Rotation paths and how fast each direction turns (degrees a step):
Each turn is a multiple of 5 degrees from 10 to 175, or 0.
Each row of a path follows its step; steps can be skipped.
path 1
step 0: [  0 -10   6  25 -13 -32  -7 -12  -1 -11  14   7 -14   5  -9   9   9  -6
   7 -11   0   4   7  11  17   2   7  -7]
step 1: [  0   8   7  19  -3 -16 -21 -12   9 -22   2  18 -16 -13   4   1   4   3
 -18 -13   4 -16  17 -11   4  -3  10  -7]
step 2: [ -4  -1  -6  16  -8  -7  -6  -3   7 -10  -2  21   0  -3  -2 -14   5  12
   3 -20  -3 -14   8  26  15  -5   7 -28]
step 3: [  2  -9  13  10 -13 -18  -9   3   7 -18  -1  21   8  15  -8  18   6  -4
   4 -19  11   1  13  -5  10  -6  12 -19]
step 4: [ -9   1   0   3   4 -14 -20  -3  -6 -16   1  22   6  -9  -8  -5  -7  17
 -14  -8  23  -7  22  -3  -5 -15   6 -15]
step 5: [ -5   1   7  11  -7  -6   2   3  -6 -10  -9  15   8  -4 -25  -1  -6  -1
   9  -8  -7  -3  26  24   2 -11  -1 -25]
step 6: [ -9  -7   4  10   0  -1  -2   2   6 -21  -5  24  -3  16 -23  14   3  -8
   0   7  15  -8  27  -6   8  -8   5  -2]
step 7: [ -5  13 -12  15   1  -4   0 -13   0   2   1  16  -5   3 -24  -4   8  12
 -12  -5  25  -1  25  12 -10 -12  -6  -8]
step 8: [ -9  17   9  15  -1  -2  14  -3   1  -5 -20  14 -12   9 -18   8  -5   0
   3 -16  -1  12  27  11   8   6  -3 -12]
step 9: [ -5 -10  -8   9  16  -5  -4  -2   7 -12   1  16 -27   8 -16   2   3   5
  -3  -2  16  16  25  -1  21  -5   3   4]
Directions:
[-4 -5  3 -1  1  5  6  5  2 -3 -8  3  0  2  0 -3 -4  1  8 -1 -9  0  0 10
  7  7 -2 -4]
120
path 2
step 0: [ -1  12  14   9  17 -19  15  -6   6   9   2 -10  16  -8   3  24  -1 -13
  10   6   9 -11   1 -16  -2  12   1   3]
step 1: [  9 -10 -10 -10   1  -3  14  23   3  11 -15  -1   3  -2   4   3  -2 -17
 -22  -6   4 -18   7  -5  -1  -4 -13 -21]
step 2: [-16  17  -9  20   6  -4  11 -16   5   1 -19 -12   4   3  10   3  -8   6
  -6  -5 -20   1   9   9 -15   5 -15 -12]
step 3: [ -7   3   3  20 -13 -10  18  11  11  11  -2 -13   4  -3  -7  19  -6 -11
  -8  13  18  17   3 -10   8  12   5  -6]
step 4: [-12   7  -8 -13  -7  11   6  20  -6  20 -24   2 -12 -17  11   1   1  -2
  -5  -5   9 -11  16  -3 -19   1   1  -3]
step 5: [-14  21   0  21  24  12  -4   4  15   5 -13 -14   1  -7 -17  -7   1  -5
  -2 -12  -7   3  -2   6   1  16  -2 -10]
step 6: [  9  -6   4  11  -1  11  14   3   7  12   4 -23  16   1  -6  11   6   5
   9   5  26   2  20 -18 -12   4   3  -7]
step 7: [ -7  -1   0  -6   4 -12 -16  19   4   7  -8   3   8 -19  12   7  -8 -10
   0 -25   1 -14  23   1 -10  12  -8  -7]
step 8: [ -3  18  -3  11  26  -4   9 -15  34  16  -3  -2   7  -2  -1  -4  -7  -7
 -10   2   0 -13  -4  -7  -4  -5  -5 -10]
step 9: [  7  -2   3   5  10 -12  17  13 -14   9 -12 -10  16  12  -1  27   4  -4
  -5  12  -3  -3  14 -14  -8   7  -2 -12]
Directions:
[ -2   6   1  -2   7   2   3   8  -1  -5   7  -2   5  -4   8   0  -1   9
 -11  -1   4   5  -3  -1  -1   0  -2   2]
0
[ 8 -6 -8 -3 -4  3  4  8  6  3 -1  5  2  8 -5  3  1  8 -2  4  3 -3 -2 -1
 -8  0  2 -1]
140
[-1  7  6 11 -2  1  4  1 -6  5 12  1  3  7 -7  5 -4  2  2  3 -1 -3  1  1
 -1 -4  3 -1]
120
[  2   2  -6   4   7   3  -6  -5   5   3   1  -9  -1   4   2   2  -9  -1
   4   5  -2   6 -11  -3  -3   4  -3   5]
125
path 3
step 0: [ 11  -5  -8 -11  13 -10 -10  13  12  18 -15  -1   0   5  -2  -5  16   6
   1   0  14  16 -21 -24  14  16 -14 -22]
step 1: [  6  -1  17 -14  10   3   8 -10  17  -2 -13 -13  -3 -16  15 -29  20  -7
  10 -13 -15   8  -2   7  -3  16 -14 -12]
step 2: [ 12  -8  -8 -16  14  -6   1  26  13  17   6   1   0  -4 -11 -10  11  14
 -10 -12  -3  18 -13 -20   5  17 -15 -12]
step 3: [  8  11   4  -6  14   4  -7 -15  19   3  -8 -15  17  -8  20 -16  14 -15
  10 -18  -6   4 -11  -4  -6   6 -23 -17]
step 4: [  0 -18   2 -27  11  -9   3  25  19  -2  12  -3   6 -19  -6  -7   8  11
 -10 -21 -14  15  -1  -1  -4   8 -15  -2]
step 5: [ 19  18  -6   6  12   1 -10  -1  18   2   5 -11  26  -1   9  -1   4 -11
  -4 -15  -7   6 -20 -17 -16   9 -19 -16]
step 6: [-12 -15  -2 -27   4 -14   3   9  26 -15   2 -10  24 -23   3   2   7   1
  -2 -18 -14   4   7   3  -6  -8 -14  -1]
step 7: [ 21   5   2  12   6  -2  -8  16  18 -14  12  -3  20  -2  -4  10  -4  -7
 -15 -12 -10  12 -19 -10 -25  16  -6  -5]
step 8: [ -8   2 -11  -8  -4 -22   8  -7  25 -12  -7  -8  30 -17   4  13   8  -3
   0  -6 -15  -7   7 -10 -10 -18 -14  -9]
step 9: [ 14 -16  10   2  -3  -8 -12  16  25 -28  -3   0  17  -5  -7  16  -9  -7
 -10  -1  -1  16  -9  -1 -21  17   6   3]
Directions:
[ 0  8 -8 -1 -1 -2  0 -8  2 10 -2  3  3  5  0 11  0  2  4  1  3 -3 -4 -8
  1 -1 -7 -3]
140
[  1  -5  -5 -11   3   6   1   3   6   1  -4   3  -9   0  -3   6  -9   4
  -2  -4   2   4   3  -2  -5   0   1   6]
155
path 4
step 0: [  5  -9 -31  -5  -9   5   7 -18  18  10   6  -9  11  20 -10   8   1 -12
 -20  -4  11  16   6  -5 -13  11 -14  -5]
step 1: [ 15 -12  11   9 -14  11 -15 -13  16   4 -17  -3  10  -6 -10  23  -7  -6
  -3 -10  -8  21  -9  -6  -8   6  10  22]
step 2: [  2  18   7  10 -22  -1  -1  -1   5 -18   3 -20   2   6  10   6  -2  -7
   2   0  -9  -4  -1 -25   7  17 -18  30]
step 3: [ 15  -4   1 -13  -2  -7 -11   2  10  -3  25  -8  19   5  19   6  25   0
 -24   3  -5  -6   7   7  -8   7  -9  16]
step 4: [ 18  15  26   9   2   4 -17   2  -5   1   2  -1   9  -2  -4   2   6  -6
   0 -17   8 -20   3  13 -25  10  19  15]
step 5: [  3  28  -6  17  -3  -3 -15  -2 -11  12  -3   3   1  13  14 -17  -1  -6
  -4  17  17 -11  16 -16  -6  22  -1   4]
step 6: [  4  -6  12   5  24   0 -13   3   2  15   1   0   4  -3   4   3  16   0
 -18  26  27  20   8  -4  -9 -10  -5   7]
step 7: [  7   1  14  17  12   4  -2  15 -10   7   4 -16   5  -4  -7  -5   3 -29
  26 -14  18  12   3 -11  -8 -13  -4   5]
step 8: [ 21  -7 -29  -3   8  -6   2  -1  -8  15  11 -19   0   9   5 -23   1  -4
   4  -8  12   9   7 -25  18   8   7   7]
step 9: [ 17  -3  -5  -1  16   6   4 -19  10 -10   7 -13   0 -16  -3  -5  -2  17
  -6 -11  26  30  -6  14  -2   5   6  11]
Directions:
[ 7 -3  7 -1 -1  2  0  5  4  6  0  6 -5 -2  2 -1 -3 -5  4 -1 -2  8 -8 10
 -8  2 -3  1]
125
[ 5  5 -4 -2  6 -4 -2 -3  2 -1  7  9  6 -6 -1  4 -6 -8 -2 -1  6 -3 -6 -6
  1 -1 -3  5]
0
[ -2  -5   0  -5   0  -3   2  -1   0   3   6  -1  -6   3   4   0   2  -3
  -2 -15   8  -7   1   4   3   6   7  -2]
80
[ 4 -2 -5 -3  8  3  7  0 -3  1 -9 -6 -1 -5  1 -7 -4 -1 -3 -7  4  7 -3 -5
  1 -4 -3 -9]
35
[  5   0   5  -4   6   0   2  -5  -1  -2  -2  -4 -14  -1  -9   4   4   3
  -2   4   0  -4  -6  -3  -3  -3   5   6]
145
[  1   0   2   1   0   6 -10  -3  -3  -5   2  -2   3  -2  -1   9   2  -7
   2  -4  -3   3   0   0  -5  -7   9 -10]
120
[-7 -6  0  3  0  0 -3  2  5 10 -5  1 -3  9 -8  6 -2 -7  2  3  8  2  2 -5
  2 -4 -3 -1]
55
path 5
step 0: [  4 -16   3   3  16 -10  -8 -18   1   7  -1   2  13  -1  16 -21  10  -3
  10 -11  20 -26   2  -7   5  -2  -3   2]
step 1: [ 13 -11  18 -20   2   2   5 -18 -17   5  -3  -3   6  -5  15  -6 -24  -1
  -3  -9   4   2  -8  14   1   9   9  19]
step 2: [ 19  -7  -6 -12  15   1  -3 -19   3  13   8   8   5  22  -5  -1   3  21
   4   4   6 -19  -4  -4   1  -6  20   8]
step 3: [  2 -27  -9 -12  -2   3   0   2  -6  12  12 -10 -13  13  13   1   1  -1
   1 -14  -2   8  -1  -7  -1  26  11  18]
step 4: [ 17  -5  -7  15   3  15 -15  -5  -5  23  10   5  -7  12  10  -2 -14  15
  -6  22  -6  -9   8  -5   3  11 -11   9]
step 5: [  1 -17 -15  -1   1  -9  -7  -5   5  14  16  -1  -8   4   5   8 -15 -23
  21  -7  14  -4  18 -11   6   2 -12   8]
step 6: [  7 -12  12   9  -5  -6 -15   1 -15   9  -1  14  -5 -10  13  -9 -15  -3
  16  12   9 -23 -21   5   7  13 -10   7]
step 7: [ 12   5   4 -25  -5 -17  -6   0  -6  15   0  10   2  -9   1   1 -21   3
   0  -1  18  -9  15  -9  17  -8  14  12]
step 8: [  4 -22   1  -2  16 -21  10   3 -16  -2  14   0 -14  -6  -5 -13  -2  17
   3   0   6 -18 -11  -6 -10   7  14   7]
step 9: [  6  -7  -3  -2  -6  14   0   1 -22  12  -3  -6  -1   3  19 -19  -5  23
  -4  -8  12   6  15 -14  13   1  13  10]
Directions:
[ -4   6   3   1  -2  -5   7   7  -3  -3  -1   4  -5 -10   1  -2  -2  -3
   3   7   8  -7   7  -4   2   3   1  -1]
40
[-2  1  2 -1  2 16  7 -1  4 -4  6  3 -3  7  7  5  2 -3  1  2 -1 -4  3  1
  0  3  7  1]
45
[  2   3  -4   4   3  -4   9  -4   4   0   5   0  -4   5 -10   3  -9   3
   4  -1   3   0   3   7  -6  -7   1   0]
125
path 6
step 0: [ 15  -2   2  -5  -3   4  -4  -8   6 -17   4  -2  -7  12  -3  10   2   8
  -8  -2 -11  12 -12  16 -18  -6  16  29]
step 1: [-11  -5  10  13 -14  13  -3 -12  -2  -2  12  -2   9  -2   3  -2  10  -5
  13 -11 -11   6   9  19 -10   9  32   4]
step 2: [-13  -6   4   1 -27   2  19 -11  17   0  11  -3  15  -4   7  25  -6  -9
  -2   4   3   4   1  -8   0  -8  15  10]
step 3: [  2  -6  -2  -7 -13  -9   5 -10 -11   8  -3   3  -6   8 -16  16 -18   1
  -7 -19  -4  21  -4 -10 -15  -6  17  13]
step 4: [ -3  -2   8  -9 -11   5   5 -11  -3  19   1  -1   4  22  -7   9  11 -13
   7 -23   1  -5  11   6 -14  11  14 -13]
step 5: [ -3  -9   7  -5  -5  -4  24  -4  14   6 -17 -21   6  17  24  18  -2  -4
  -1  -3   9   6   9   0  -6   5  -3   2]
step 6: [ -3  -9 -18 -10   4   1  -4 -16   7  -4 -18 -10  -8  13   2   2 -19  -1
   1 -15 -19  26  12   0  -3   0  -1  -1]
step 7: [  2  -1 -16 -27   5   8  12 -17  16 -10  11   4 -10  17  -1   4  12 -11
   9  -2 -11   0   8  18 -11   8   3  -6]
step 8: [  4   4   4 -10   5   2  21  -1   3  -9   7  -7  -8   2  32   4  -8   8
   7   8   1  14   3  17 -13  12  17  13]
step 9: [  0   6  -2  -4  -4   6 -10 -11   7  -1  18  -8  -1  -4  19   3 -22   0
   1 -10 -20  17   7   0  15   7  23  -6]
Directions:
[  5  -3  -4   0   3  -3   0  -1   3   2 -15  -1   1  10   2  -2   1  -2
  -1  -4   2  -1   2   4  -2  -3 -10  -7]
45
[  3  -6   9  -7  -2  -5  11   2   9  -3   0  -3   0   0  -1  -4  -1   5
  -3   3   4   0 -10   0  -1  -2  -4   6]
135
[ 4  6 10  1  0  4 -5  6 -4  4  4 -5  3  8 10 -2  4  3 -2 -3 -1 -3 -5  4
 -6  6  1  2]
95
[  4  -4  -6  -7  -7  -1  -6   4  -1   3  -2  -2   2   3   6  -2  -1   2
   5   3  -9  -3  -1 -11   2  -7   1   5]
110
path 7
step 0: [  5  12 -11  -2   2 -14   5 -21  -3  -9  16 -14 -15   9   0 -14  12  -8
   3 -11  -6  10  -1   9  21 -13  13  13]
step 1: [ -2  -1  -5  15  11  -8  14   0 -15 -18   8   2  12 -12  15 -17  19   8
  -1  -4   7 -13 -22   0 -14  -4 -11  -4]
step 2: [ 14   8  -8 -13   1  21  -3   1   5   9  17   2  -2  10  -3  -6  16  -7
 -18  -6 -21  -3 -26  -3  -7   1   8   9]
step 3: [  5   3 -10  -5  14 -27   3   5 -17   0  -3 -16  -1  16  -7   1  17   3
   1   0  13   4  -7   3  -3 -24  11  15]
step 4: [  6  11  19   0  27  -5  16   2  -3  -7   5  13  18  -1  -1  -8   4  -6
   2  -6   3   2 -21   0 -22  15   6  -9]
step 5: [  2  13  -3 -15   2 -12  -8  -7  12  -1   9   0  -6   4 -26 -21   7  -3
 -15   4 -19  11  -4 -11  -3  -1   3  23]
step 6: [ -8   3   9   6  13 -27   7 -21  -6  -8   4   2  13  -4   0  12   2   7
 -11  12   9  -7 -18   4   1 -27   3   3]
step 7: [ -4   2   5  -7   6  16   5  -3   6   1  22  12  10  -8   4 -11   8   0
  -6  13  -4  31 -18  15 -19   4   3  -2]
step 8: [-16  12  -7  -4  -9 -19  -5 -12  -5  19  -4 -14  -6   0  -8 -11  18 -16
   1   9 -18   4  -3  -1  -9 -20   6   2]
step 9: [  8   0   0  12  27  -3   8 -12  -9  -7  -5  -1  21 -15   2  21  15  -7
   3  -4  -3  17 -10  -6  -4 -13  -8  -9]
Directions:
[  6  -1  -1   1   3   6  -2  -4   2  -3  -2   0  -2   7  -5  14  -2   0
  -6   0   2   1  -1  -3   4 -12  -2   4]
110
[ 2  0  6  8  7  9 -1  2  4  5  3  9 -3 -8  5 -1  2  1 -6 -4  5  2  3 -5
 -6  1  5  1]
135
[  5   4   2  -2  -9  -3   5  -5  -4  -1   7  -5   3  -5  -3   1  -1  -1
   1  -8   3   6  -5  -5 -10  -5   1   4]
0
[ -4   6   4   1   5  -4   3   1  -8   4   7   3   0   3   5   7  -2   4
   3   2  -4  -8   3  -4  -6  -2 -10  -2]
145
path 8
step 0: [ -3  -2   0  12  -9  -1  10  -6 -27  -9 -12 -12  10 -15   2  -2  12 -16
   9 -21  16  20  -8  -7  22   7 -22 -10]
step 1: [ -2  -5  -3  33 -21   2   1 -23 -22 -13 -18   8   1   0   0  -5  -2  -2
   1  -3  -1  -1 -11  12 -14  31   0   8]
step 2: [-18  -3 -13  -8  -5 -20  -3  -3 -21 -19  -5  10  -8 -10  15  19 -10  -2
 -12   5   0 -13   1   7 -10  19 -23 -19]
step 3: [ -6   5 -14   1  -1 -15   0  14  -4 -11  10  10  19   4  13 -19  -3 -25
 -10 -12 -19  -9  -7 -12 -17  21   6 -21]
step 4: [ -8   3   2   2  13  20 -20  21 -17   2   7 -18  -2 -11  14  13  -5  -5
  -8   0 -21   1   7 -20  -9  28  12  -1]
step 5: [  0   9  27   3   4  12   9  17 -19   5  20   5   7  10  31   5  -6  10
  -1 -17   1  14 -14 -12  10  11  -9 -10]
step 6: [  1  -1  17  12  -6   7   1   2 -29  -4   0 -20  10 -25   8 -17 -16  -7
  29 -16  14  10  -6   0   0   3   1  -2]
step 7: [  4 -10   7  20 -34  11   1   0 -16 -12 -10   2 -23  -1  12  10   5  -9
  15 -18   2 -12 -15   9  -7  10 -14   9]
step 8: [ -2  -4  -2   4  -7 -17  16  10 -13 -14  -3   2  -5  -9  -2  -6 -11   9
  -3   9  16 -34 -19   5 -12  26 -14 -16]
step 9: [ -3  -6 -22  -1 -14  -2   0  18   6  -1   2 -12  17  -6   9   0  -4 -32
 -15  -3   2 -12  -4 -14 -21  17 -21  -8]
Directions:
[  4   1  -4  -9  -5  -3  -4   5   8  -5  -5   5   1  -4   2  -1   3   5
   3  -6  -3 -11   4   3  -2   6   2  -3]
65
[-3 -1  2  0 -8 10 -7 -3  2  3 -2 -3 -2  1  5  4 -1 -4 -1  5 -1  0  7  6
 -7  4  3 10]
130
[ -1  10 -12   3   3   2  -1  12   4   1   1  -5  -2   8   2   1  -3  -2
  -1   6   0   1   0   2   0   1   3  -6]
60
[ -2   1  -3  -5  -4  -2   1  -2   0   0   7  -5   5  -5   2  -7   5 -15
   7  -1  -3   2   4   4   2  -5   0  -4]
115
path 9
step 0: [ -9 -11 -19   0  13   2   1   6  12 -13  -6 -18 -15   7  -1  -5 -27 -13
 -15  -2  17  -1 -10 -10  11   9  24  17]
step 1: [ 11  -8  11  -6   2   9 -17 -13  -4  10 -11 -16 -12   1 -27  -7  -9  27
   0  -1  -7 -12  -7  20  22  10  -8  -1]
step 2: [-15 -16 -11   5 -12  -6  -3   8 -10 -24 -19  -1  10   8  14   3  10  18
  12 -24  -1  -2 -13  -3   0 -16 -18  -6]
step 3: [  8 -14   2 -17  16  11 -13  -1   8 -11   4  -5   0   2  -1 -18  -8  -8
  13  -3   6   1  24 -26   3 -30  13   6]
step 4: [ -2 -11 -17   4   9   0  21 -10   3  11  20 -15 -22  -4  -2   8   3  26
   0  11 -18 -16  16   5   6  -9  -8   6]
step 5: [ -9 -16  -7  31  -7 -27 -11   2   0  -5  -6   1  -3  -2 -17   7   9   2
   7   9  13   7   8 -16   0   5 -14 -26]
step 6: [ 29 -19  12  -2 -11  20  16   6  -1 -12   2   2  28   0  -5   6  -8  -6
  15  12   5 -13  15  -1 -16  -3   4 -12]
step 7: [  0  13 -17  -3  17  -4  19 -19 -15 -10   8  20 -11 -11   7   0   6 -11
   5  -7   9  -8  25  25  -4  -6 -12   2]
step 8: [ -9  -3 -19   6   5  -8   4  -2  -1  24  15  11  16  12 -22  -2  24 -21
   4   8  12  -4 -16 -13  11   6   7   4]
step 9: [ 25  13   8  16 -30  22  15   2  19   2   1  -2  -5  -2 -14   2   9  -5
   2 -13   5  15   2   3   4  13  -6   3]
Directions:
[ 4  2  3 -4  6  5  6 -9  6  1 -3 -7 -2 -4  5  4 -5 -3  3 -2 -4  0  4  6
  8  1  5 -7]
120
[ -4  -6   1  -3   5   4  -1   1  -4  -5   4  -4  -2  -8   3  -4   1  -9
   0  -5  -3  -2   6   3 -11   1   4   8]
100
[  4  -3   0   2   1  -2   9   1  -7   5  -1   2   1   1   1   1  -2 -10
  -8   9   9   1   2   6  -4   0  -3  -6]
40
[ -2  -3  -1   6   7 -14   5   0  -5   5  -7   4  -2   2   4   1   2   0
   8  -7  -5   4  -3   2  -2   1   2   0]
130
[ -2  -2  -4  -1   4   2 -11   4  -4   3  -3   4   5   3  -8  -1  -2  -7
   1   6  -6   4   4   0   5  -1  10  -5]
145
path 10
step 0: [ -8   6  -3  11  -5  -8  -5  -9  -7   4   3  -7  32 -14  -7   1  20   7
   4 -18 -17   4  -8   7 -23  16  -8  -2]
step 1: [-21  -1 -11  -8  14  -1  14  23   8  -5  -7   9   6  -7   8  23  -9  -8
  -6   6   8  -9  -5  -4 -26  22   4   0]
step 2: [ 13  -2   4  10   7 -18  -4  -1 -17   3  13   4  -7  21  20  17   0  13
   7  -1  10 -16   9 -15 -19 -11  13  -9]
step 3: [ -3   5   6   2  -4  -7 -11 -27  -1  -9 -26  18  -4  26   0  -1  10  -6
   2  13   1 -10   0 -15   4  10 -12  17]
step 4: [ -5 -18   6   5   2  15 -22 -17   9  -2 -10  15  -2   6 -13   1 -18  17
   1  -8  -9  21   0   8 -13   3  -4 -20]
step 5: [-14   3  12  10  13   6  17 -15   4   4  -5 -14  19   0 -22   5  18  -7
 -13 -14  12  -2   3  13 -19  -7   1  -6]
step 6: [ -8   4 -14   5  -1  18  -3  15  -3   5   4 -15 -21  11   8  26  10 -12
 -10  -4  -1  -8   3   5 -16  24  -1  -7]
step 7: [-14  -4   6   8  -1  -5 -16  -7  -1   4   1  -1  -3  -8  26  17  12   8
  15 -23   5  -9   3 -34   5  -2   8   2]
step 8: [ -3  -9   5 -15   6 -13   3 -24   6 -14   5   0   8  10  -2  17   6  14
  12  21 -16  -2 -20  -9  -2  19  -7   6]
step 9: [  0   0  -9   3  -4  -6 -16  -1   2  12 -12  14  16  -5 -17   3 -17  19
   0  -3 -12  -8   0   8 -39  -3  -9   6]
Directions:
[ -6  -1   1  -1  -3   5  -2  -5   9   7   5 -11  -9  -4  -7   3   3   0
   0  -4  -1  -4  -2   0   5   0  -1  -1]
45
[  4   0   5   4   3   2   0  -3   6   2   2   6   4  -5 -10  -1  -1   5
   7  -1   1   9  -3   5  -3   5  -6   8]
80
[-3  9 -7  2 -4  5 -3  6 -3  1 -9  3 -2 -1 -5  0  4  5  1 10 -1 -6 -5  2
  2  6 -2 -2]
135
[ 4 -3 -2 -2  8  4  7 -1 -3 -3  1 -5  6  4 -6  7  0  9  4  2  6 -1 -5 -1
  7 -6  7 -3]
120
